One turn moves each row of this set onto another row. After a few examples, where does it send each row asked below?
q317: [ 29.4  -6.5 -22.5  17.6  -3.2  -8.1 -22.1 -16.0  -2.0  -5.3  11.3  15.9
   4.7 -18.9  -6.1   4.1  11.5  -2.4  -9.0   4.6  13.1  21.5  11.8   4.9
  -1.5  16.3  -2.5  17.6  -4.3  -2.4  10.6   5.0  30.2  17.0]
q532: [ 34.6  11.5 -14.2  18.0  11.6 -10.3  -4.4  12.2 -14.1   6.3  17.4   5.3
   1.0   0.5 -11.5   0.4  20.4  -2.5  -2.7  -0.6  17.9  33.6   8.2  10.0
   4.2   9.7  -5.6   6.2 -20.6  -2.2  14.9   4.6  13.0   3.3]
q181: [ -2.5  -7.4  -3.4  -2.7   9.5   9.4   2.2  -5.7 -12.5   4.1  11.3   1.7
   2.5   0.5  -9.6  17.2   5.1   8.4  -5.4  -2.8  -5.2   2.9  10.9 -12.9
 -13.0  -1.7  -5.7   8.6   1.8  -6.3  30.7  -0.1  19.1  10.5]
q405: [  7.7  13.1  16.4  25.3 -14.2  -5.0   0.6  -3.9 -17.5 -16.6  -3.1  -2.6
  18.8 -10.1  -2.0 -15.3   9.0  -3.6  -5.1   8.1  15.2  10.2   8.4  -3.6
   0.7 -12.1  -3.1   4.7 -21.4   3.9   0.6  16.4  20.3  12.5]
q138: [  9.8  -2.2  -3.7  24.4   0.6 -17.3 -29.8  -1.1 -16.4  -6.2  -2.8   7.1
  14.5   1.2 -19.3   6.9  18.7  -4.5  -7.8   2.7  13.0  14.0  11.4  -3.0
 -16.5   0.5 -10.3  24.8 -12.0   0.8  13.0   5.1  12.7  10.0]
q702: [ -1.0  12.3   1.4   2.6 -17.9  -3.5   4.7  -0.6  -6.0   0.1  22.6   3.9
  -8.2   6.9 -12.5  -0.9   2.0  -4.8  18.7 -14.6  -4.7  23.4 -10.5   2.2
  -7.6 -21.0  -7.9   9.7   0.7 -17.5  -1.4   6.8  27.6   6.4]
q322: [ 17.8   2.8 -13.3  19.0   5.1   0.7   5.9   4.0  -4.2   1.3  11.4  14.6
  14.2   0.4 -26.4 -17.8   2.9  10.0  12.3  -4.9  15.5  16.7   8.7   4.2
  28.6   4.7  -8.3   9.5  -8.5 -25.1   8.1  10.0  18.3  14.2]
q872: [  8.8   2.4  17.9  22.1   0.0  -4.0   3.1  -2.4  -6.2  18.4   2.8  32.6
  -1.9  -4.5  -2.6 -16.6  -1.0   4.8  -4.8   6.8  15.6   5.2  12.7   6.2
   1.7   4.7 -14.1   4.0  11.3  -5.7  25.0  -3.2  21.7   1.3]
q290: [  8.9  20.9 -22.9   4.0   3.2 -11.3  -6.1 -11.7  11.5 -19.5   9.7  17.0
   4.0  -8.1  -2.6  -5.2 -13.2   0.3  -3.5  -2.0   2.1  19.5   7.6   9.0
  -8.9   6.8  12.7  24.3  13.0  10.0  13.8   7.9  16.5  -2.5]
q547: [ 17.2   4.0   3.2   9.1   0.0  -8.0   2.8  -8.0   5.3   5.6  -3.7  -5.8
  -3.7   0.7  -0.9  11.4   6.8  -7.4  15.6  -3.6  11.6   3.0   8.7  21.2
  16.5  14.0 -12.8  -0.6  -1.7  -0.2  -1.1  20.1  10.2 -11.0]
q717: [ -1.5  12.3 -11.9  13.0   9.2   9.9   0.0 -13.1  -7.9 -27.1   7.9  17.7
  18.3  -0.7   4.4  -7.2  -3.9   1.7  16.5 -11.5   6.2  -3.1  -4.7 -10.1
   0.2   4.9  -4.1  -3.9   2.6  -9.7   9.4  21.5   8.1   7.7]
q346: [ -0.1  20.4  10.0  18.8  -4.3  -5.7   1.8 -21.4 -25.2 -28.9   3.8  12.6
   0.5  -0.5  -3.8 -16.6   0.2   1.5   4.4   2.7   8.5  32.2   5.8  -1.9
   3.0  17.1  -4.2   5.0   0.1  -4.6  -6.3  24.9  16.6   1.7]
q881: [ 28.3  -7.9  -1.6   3.3  -5.9  -2.9  -4.6   4.4 -15.6  -2.4 -11.5  11.6
   7.0  13.9 -20.0   4.9  -4.6  17.5  13.2  10.1  16.9  15.5   2.5   6.0
  -6.0  -1.8   3.6 -13.2  12.0   8.6   5.8   9.6  29.9   8.5]
q436: [  9.9   8.1   8.2   0.4  -5.3 -10.9  -2.1  -1.7  -8.2 -17.4  -2.0  38.1
 -20.1  -9.6   3.4   1.7   2.4   8.2  -3.4   3.3  15.3  22.0   5.5  -2.3
  -0.1  -1.2  13.0   2.3  12.0   1.1  15.5  -3.8  19.6 -11.5]
q572: [  1.6  -3.3 -15.7 -10.3  -8.2   2.2  -6.5  -5.2 -23.8   4.5  13.9  -0.6
  -1.8   6.8 -14.6  -1.7   8.6 -13.9   5.7   1.3   1.4  23.0 -12.2 -11.6
  -5.8  -8.6   1.5   5.7 -17.9 -11.7  13.4   3.2   1.9  -6.7]
q946: [ 11.7   5.0  -3.8   5.9  -4.1   2.6 -16.8   9.3  14.4 -14.9  11.1  16.9
   0.2  -6.9  -8.1  -3.3 -16.6   6.9 -10.5  -3.0  13.2  23.6  -2.4   1.9
 -10.2  -1.4  -2.8   7.1  11.0  -9.2  20.5   6.2   8.0 -26.6]
q639: [ 13.7   6.2  -8.7   3.2  -8.1 -18.1  -4.2  16.1   4.2  -8.9   9.9  -2.9
  11.5   3.7 -14.0 -13.4   8.7  -9.8   7.2 -14.1  -0.9  26.3 -13.8 -10.9
   9.8 -10.4 -11.0   0.6   7.4 -16.2  10.9  -0.4  20.5 -12.8]
q389: [  6.5  20.1  13.4   8.8 -43.4 -12.2   8.4  -7.6 -13.6  -6.5  -1.0  12.1
  -4.0  -3.6 -13.5 -14.5   2.9  -0.9   0.6 -11.3  15.3  11.2   5.3   2.5
  -2.6   5.2  -6.7   7.3  -6.4  -1.3  11.1  11.6  22.5  16.5]
q326: [  1.8  -1.8 -13.0   9.0  -0.9   0.4   7.1  -5.3   1.5   6.4 -11.5  23.0
   2.7   4.7 -16.5  11.0  -6.5 -29.1  -5.4   0.8   9.6   9.1  13.7   1.5
 -11.6   4.0   2.7 -10.0  -6.1  -9.3  -7.3  11.0  13.4  -1.4]
q551: [  9.9 -12.4  -0.5  -1.8  14.5  -1.1  -4.4  -6.1  -9.4  -2.8   0.3  -1.2
  -1.6   9.1 -15.5 -20.7   5.5  -1.4  -8.0 -12.3  15.0  18.0   5.4   2.4
  -2.5  -0.8   9.4   4.1  17.6  -2.8  -2.8  37.6  20.1   7.0]

q181 -> q872
q436 -> q532
Where do these go?
q946 -> q317
q639 -> q290
q551 -> q326

